In the rows, zero is written as 128.
Named moves (each a turn or a mirror), then the moves between two rows, first move first; the first pair answered
Z_519 (before -> after):
[ 96 106 117 128 122 111 144 125  82 111  78 192 122 126 121 100 117 107
 159 132 133 148 147 158 121 119 154 127 124 124 103 137  95 166 121 132
 123] -> [ 98 108 118 130 121 112 143 127  82 110  77 191 122 127 119 106 116 106
 159 134 132 147 146 156 123 123 156 125 125 125 101 138  95 166 118 134
 123]
[135 125 115 151 145 110 134 151 122 136 128 139 101 121 120 104 109 106
 150 137 102 137 115 149 111 129 144 102 125 149 133 141 153 151 137 119
 155] -> [129 119 118 158 140 105 132 148 119 132 125 138 111 123 122  99 109 101
 151 140 100 138 114 147 112 127 139 106 122 148 136 144 157 146 135 118
 145]
[109  37 112 134 134 155 151 113  81  92 137 132 107 155  84 143  73 128
 119 113 143 160 132 164 103 142 134 122  83 129  90 100 113 121 128  93
 136] -> [104  29 122 146 128 141 144 112  83  94 128 129 127 158  88 134  73 122
 126 120 146 164 124 160 101 142 131 134  77 124 107  97 124 113 128  84
 123]
[126 164  69 152 148 132 153 131 135 153 149 151  91 158 110 162 167 137
 131 117 150 119 158 135 139 121 158 127 146 155 122  93 163 156  84 124
 127] -> [119 150  81 172 126 107 145 125 142 148 133 150 132 163 114 150 171 124
 145 129 150 131 148 131 135 119 154 155 139 151 149  92 184 146  84 105
 100]
Z_330 (before -> after):
[134 133 138 129 111 153 130 135 205 157 153  60 146 117 150 165 175 159
  74 126 165  94 108 120 136  94 116 150 134 119 134 109 122  95 146 145
 106] -> [131 177  80 150 166 138 146 159 173 131 144 128  98 130 107 105 117 122
 126 129 122 110 102 126 122 143 134  81 111 204 159 159 161 142 148 148
 194]
[ 90 109 114 119 167 106 153 142 134 105  98 152 142 114 132 169 100 124
 161 136  82 135 122  94  68 159 144 115 118 113 131 123 163 144 133 144
  97] -> [ 92  93 135 111 150 113 148 133 139 109  96 135 154 113 139 182 114 134
 147 136  95 133 123 100  76 146 141 135 119  90 124 109 146 137 132 144
  73]
[136 107 155 154  97  85 136 138 117 115 141 144 176 133 144 112 147 120
 139 137 130 143 120 127 107 150 138 165 126 165 155 126 149 160 118 125
 106] -> [143 110 152 159  94  96 134 143 137 117 151 129 175 129 152 125 164 125
 130 139 135 138 113 123 112 141 124 172 127 163 157 126 152 148 120 128
 101]
[ 75  69 143  81 141 143 130 129  63 164 139 147  78 143 117 167 105 123
 122 119 108 139 197 167  97 134 138 125 108 109  86 132  72 172  72 153
 145] -> [ 93  80 135  88 130 166 120 153 124 184 169  96  83 133 142 219 150 148
  93 118 127 124 181 152 104  98 103 153 119  99  85 124  82 136  85 157
 123]
Z_662 (before -> after):
[121 148 113 101 155 154 133 124 103 162 128 142 100 129 123 147 120 138
 108 144 125 131 137 131 128 134 139 104 142 153 105 103  99 131 123 138
 147] -> [114 130 132  94 142 142 130 108  89 157 112 146 116 130 122 134 117 139
 110 142 130 135 143 137 126 136 147 115 139 136 105  92  88 134 118 133
 130]
[134 130 104 106 143 143 139 143 106 117 135 160 106 134 120 120 120 133
 129 139 114 132 130 143 117 146 139 118 132 140 118 145 103 132 121 127
 159] -> [137 129 112  97 137 148 139 140 107 117 137 154 105 128 123 128 124 137
 115 134 123 126 135 143 117 141 142 121 136 124 107 140  90 130 120 132
 154]
[141 147 120 154 108 112 115 148 157 109 148 106 170 117 150 143 164 139
 145 147 143 121  99 107 141  97 100 155 119 135 168 134 180  84 121 119
 112] -> [144 142 129 142 105 120 119 146 161 116 157  96 163 112 153 161 171 148
 134 141 151 113 108 108 141  87 100 160 124 117 155 128 167  82 118 121
 108]
[ 89  96 134  79 137 129 140 110  56 134 117 117  84 123 133 115 105 140
 126  95 142 110 154 148 129 155 136  83 138 132 138 118  87 122  97 114
 143] -> [ 88 105 125  95 147 117 137 110  53 127 113 133  90 126 126  95  99 128
 146 105 130 119 148 146 124 165 135  78 129 154 157 130 109 127  97 109
 155]
Now pairs of rows:
Between the rows of a pair lie two moves.
[145 138 147 124  97 125 120 111 171 158 105 140 153 172 166 157 129 141
 119 118 113 136 123 123 154 117 150 173 190  95 132 105 155 114 133 153
 126] -> [152 157 130 119 114 142 122 125 181 164 120 138 127 170 166 170 132 144
 111 118 111 129 126 125 160 118 143 157 195 107 119 112 152 118 138 165
 148]	Z_330 Z_662
[ 93 129 100 137 137 137 116 138 171 129 173  83 110 130 115 161 145 145
 100 119 129 120 131 125  80 106 130 118 116  74  99 126 133 118 117 145
 148] -> [ 86 122 105 118 143 137 120 128 140 126 160 104  96 131 106 147 124 144
 107 114 125 124 146 134  78 121 149  97 114  74  85 126 111 137 111 150
 162]	Z_330 Z_662
[131 110 138 111 128 133 127 112 129 125 118 123 136 123 129 141 135 148
 122 129 135 119 143 131 127 119 112 142 134  95 100 106 102 137 129 131
 103] -> [134 138 106 146 148 111 130 132 133 110 115 144 138 126 116 110 116 125
 159 142 113 133 121 123 118 140 109 127 115 146 139 136 150 140 136 125
 133]	Z_662 Z_662
[134 180  93 166 141 159 105 141 209 137 159  92 137 115 122 128 149 132
 121  96 145 113  97 100 130 137 123 144 108 178 134 143 159 151 103 177
 174] -> [127 179  92 142 154 165 114 134 182 131 152 117 111 116 104 117 125 132
 121  81 136 113 113 111 127 158 141 111 112 181 114 140 135 174 102 187
 197]	Z_662 Z_330
[148 130 116 105 129 147 144 119 132 114 142 104  91 133 136 136 136 151
  88 104 144 121 145 134 121 133 110 135 137  92  98 115  96 128 138 143
 146] -> [155 131 115 125 119 139 137 127 159 118 145  85 114 129 146 140 152 150
  90 112 144 120 129 123 123 120  93 161 134  93 119 117 120 111 143 132
 128]	Z_662 Z_330
[123 124  72 141 138 135 128 159 139 141 151 129 128 126 139 133 138 123
 182 172 125 150 101 151 126 128  93 114 140 153 153 115 174 105 153 109
 130] -> [119 123  71 116 156 144 137 151 107 140 145 154 102 129 129 124 117 123
 180 160 119 150 119 164 122 145 113  84 138 154 131 121 147 131 146 119
 156]	Z_662 Z_330
